In the rows, zero is written as 128.
One turn moves every row onto another: examples first, then more rows asked:
K533: [134 120 114 152 154 130 134 159 100 111 130 151 108 100]
K849: [104 153  98 161 116 154 134  87 136 117 140 136 147 110]
K273: [127 122 138  99 132 111 169 111 151 126  95 125 142 184]
K204: [129 137 128  94 139 112 177 130 126 117  99 117 141 179]
K884: [107 147  95  92 140 145 117 100 115 152 114 160 135 103]
K868: [141 119 145  96 101 145 129 135 159 128 126 172 102 111]
K272: [133 126 117 105  87  83 119 124 114 141 143 110 166 112]
K6: [102 130 138 109 130 136 163  93 146 119  94  92 144  91]
K929: [117 132 134 129 110 115 115  83 126 135 101  63 140 147]
K775: [163 135 135 153 111 113 133 144 149  83 127  85 128 124]
K361: [154 137 138 147 110 125 136 157 164  93 128  89 119 116]
K212: [124 157 150 125  99  94 119 109 175 121  96 148 145 159]
K456: [121 149 113 110 137 122 106 116 108 163 120 163 126  84]
K226: [127 152 129 138 166 164 116 138 115 102  85 145 118 150]
K765: [137 138 151 135 168 142 113 138 109 120  73 145 116 151]
K623: [ 86 118 136 152 114  81 140 149 133 133 110 125  98 116]
K635: [102 161  95 154 101 125 142  90 140 138 139 152 143 117]
K945: [139 135  99 137 154 131 141 151  81 120 143 145 119 122]
K95: [119 121 107 117 117 112 129  82 110 140 112  74 157 146]
K862: [111 143 146 118 112 126 160  92 168 126 124  98 132  91]
K676: [143 110 143  94  87 129 130 132 154 112 129 167 108 107]
K734: [ 90 130 139 116 141 126 156  93 158 135 111  97 120  94]
K880: [147 137 145 108 137 104  88 134 129 142  87 108  84 136]
K711: [152 128  82 138 102 122 119 150 118 140 141 137 111 167]
K742: [119 131  95 122 163 143 140 143  91 111 134 137 106 105]
K829: [177 115 143 114 128 143 138 122 110  83 109 111 155 146]
K743: [136 125  83 137  99 118 121 159 134 151 132 138 120 168]
K311: [177 106 142  87 122 132 125 131 115  98 120 125 144 158]
K267: [168 140 138  91 133 149 131 120 103  82 108 126 148 149]
K8: [121 158 122  94 143 141 119 105 123 148 125 177 125 101]
K144: [ 76 115 141 143 121  93 138 145 142 150 109 129 106 111]
K871: [146 128 142 144 148 152 100 143 125 109  85 162 129 157]
K954: [111 134 119 122 124 113 136  89 100 128  83  77 153 152]
K655: [144 138 120  93  90  86 115 139 121 151 137 111 157 109]
K863: [125 117 132 109 131 104 159 132 143 132 109 100 126 191]
K242: [ 93 142  90 142 112 147 158  85 140 114 122 143 150 117]
K889: [122 119 126 168  88 156  87 123 124 125 116 125 140 103]
K958: [126 160 139 132  85  99 110 106 165 113 105 153 132 164]
K398: [127 127 133 165  90 149  82 132 136 129  96 124 148 107]
K63: [137 126 139 109 121 104  76 126 120 136  94 104  83 128]

K929 moves to K871
K945 moves to K734
Now these:
K889 moves to K212
K204 moves to K742
K655 moves to K63

